Small tables with named rows and columns. After each table, cells are looked up by row and column.

Table dab
|  | pivivu | rutek | gos | firez | dapopa | farane | vid | bulig | zupasi |
|---|---|---|---|---|---|---|---|---|---|
| rosamo | 201 | 206 | 229 | 57 | 229 | 180 | 49 | 252 | 83 |
| fimeku | 86 | 130 | 168 | 173 | 173 | 80 | 157 | 149 | 151 |
| pab | 204 | 110 | 241 | 178 | 122 | 227 | 184 | 51 | 70 |
| vufikig | 209 | 168 | 53 | 237 | 70 | 187 | 80 | 82 | 123 |
| ratadi | 128 | 164 | 150 | 185 | 241 | 210 | 92 | 118 | 79 |
| ludifa | 235 | 136 | 111 | 218 | 198 | 226 | 142 | 98 | 220 |
| tam | 239 | 213 | 184 | 78 | 184 | 44 | 64 | 174 | 46 |
| pamu | 176 | 151 | 62 | 210 | 44 | 224 | 117 | 106 | 107 |
| difi | 155 | 220 | 135 | 88 | 214 | 77 | 123 | 253 | 115 |
| meler | 98 | 246 | 192 | 139 | 221 | 156 | 165 | 66 | 252 |

rosamo, zupasi => 83
pamu, firez => 210
tam, gos => 184
ratadi, zupasi => 79
tam, vid => 64
meler, bulig => 66
rosamo, farane => 180
ratadi, pivivu => 128
meler, firez => 139
ludifa, farane => 226
Row with the largest zupasi: meler

Table zuf
|  | kodafa | vefog | vukozuz | gorireg | lunu | vup | sesu | fol |
|---|---|---|---|---|---|---|---|---|
| sez | 4660 | 4684 | 2148 | 9642 | 8566 | 2998 | 6793 | 5610 |
| dipibo | 4332 | 4656 | 2342 | 8216 | 7034 | 3843 | 6375 | 5347 |
| befu | 5100 | 5299 | 3066 | 7441 | 6734 | 3628 | 5858 | 4944 |
| kib | 4026 | 1579 | 7052 | 3317 | 6762 | 4949 | 3001 | 2593 |
| kupogom | 5042 | 4799 | 4852 | 4550 | 4522 | 4512 | 4427 | 4588 |
| repupel | 7133 | 5893 | 7321 | 2410 | 3346 | 3970 | 2928 | 3060 |
| seko | 7870 | 6729 | 5852 | 4900 | 5056 | 2942 | 4227 | 3350 |

befu, kodafa => 5100
seko, vukozuz => 5852
kib, vup => 4949
sez, sesu => 6793
dipibo, sesu => 6375
befu, lunu => 6734
befu, vup => 3628
kib, gorireg => 3317
sez, vup => 2998
sez, lunu => 8566
sez, kodafa => 4660
kupogom, gorireg => 4550
kupogom, vefog => 4799
seko, vup => 2942

Table kanavo
,gofifip,nobo
kur,41709,-60344
suneseb,28599,-81388
guk,-73201,60661
ris,-73919,60718
rad,-82321,61412
tuta,38623,-88117
ker,45120,-65973
kaz,11173,-66533

What is the gofifip of guk in kanavo?
-73201
What is the gofifip of ker in kanavo?
45120
What is the nobo of kur in kanavo?
-60344
What is the nobo of ris in kanavo?
60718
What is the nobo of guk in kanavo?
60661
What is the nobo of ker in kanavo?
-65973
What is the gofifip of kaz in kanavo?
11173
What is the nobo of rad in kanavo?
61412
What is the gofifip of rad in kanavo?
-82321
What is the gofifip of tuta in kanavo?
38623
What is the nobo of kaz in kanavo?
-66533
What is the nobo of tuta in kanavo?
-88117
What is the gofifip of kur in kanavo?
41709

sur =
,sige,zuze,tul,rav,mit,gemisaz,zenem,perud
bos,20.29,78.21,69.53,46.88,4.79,2.40,79.28,25.29
riz,85.35,1.12,85.00,83.97,84.90,83.83,2.92,83.32
refule,38.37,6.73,83.26,80.47,40.57,46.72,71.81,47.36
fod,23.78,5.31,84.65,84.08,33.96,70.06,79.62,67.46
sonir,81.03,60.34,20.57,13.64,26.06,5.04,22.44,2.63
bosapi,81.76,67.42,23.69,17.10,19.79,7.03,33.94,3.56
fof,80.13,6.41,26.24,38.82,79.25,41.40,7.66,6.19
nage,33.17,9.63,81.70,81.75,30.75,77.50,79.07,71.03
gup,77.28,46.02,36.26,27.70,46.05,31.96,43.46,7.32
fotiso,84.10,1.59,85.39,85.15,85.67,1.76,2.70,3.12

fod, gemisaz => 70.06
bos, mit => 4.79
fod, zenem => 79.62
bos, gemisaz => 2.40
refule, zenem => 71.81
gup, perud => 7.32
riz, perud => 83.32
fof, gemisaz => 41.40
fod, sige => 23.78
bosapi, rav => 17.10
bosapi, gemisaz => 7.03
fod, rav => 84.08
sonir, tul => 20.57

benutu:
         vutifa  tok  setis  pasisu  liveka  ronuv  vogime
vir         -71  -34     21      68     -41    -57       0
nak         -61  -34     10      47     -44    -64      -7
dis         -57  -37     19      37     -46    -62       0
vuguf       -41  -55      1      29     -42    -66       0
lekuger     -62  -39     16      42     -54    -50      -6

What is the tok of lekuger in benutu?
-39
What is the vutifa of vir in benutu?
-71
What is the liveka of nak in benutu?
-44
What is the tok of vuguf in benutu?
-55
What is the tok of vir in benutu?
-34
What is the ronuv of nak in benutu?
-64
What is the vogime of vir in benutu?
0
What is the pasisu of lekuger in benutu?
42
What is the vutifa of lekuger in benutu?
-62
What is the ronuv of lekuger in benutu?
-50
What is the ronuv of vuguf in benutu?
-66
What is the liveka of vuguf in benutu?
-42
What is the vogime of vuguf in benutu?
0
What is the ronuv of dis in benutu?
-62
What is the liveka of lekuger in benutu?
-54
What is the setis of vir in benutu?
21
What is the liveka of vir in benutu?
-41
What is the tok of nak in benutu?
-34
What is the vutifa of nak in benutu?
-61
What is the pasisu of vuguf in benutu?
29

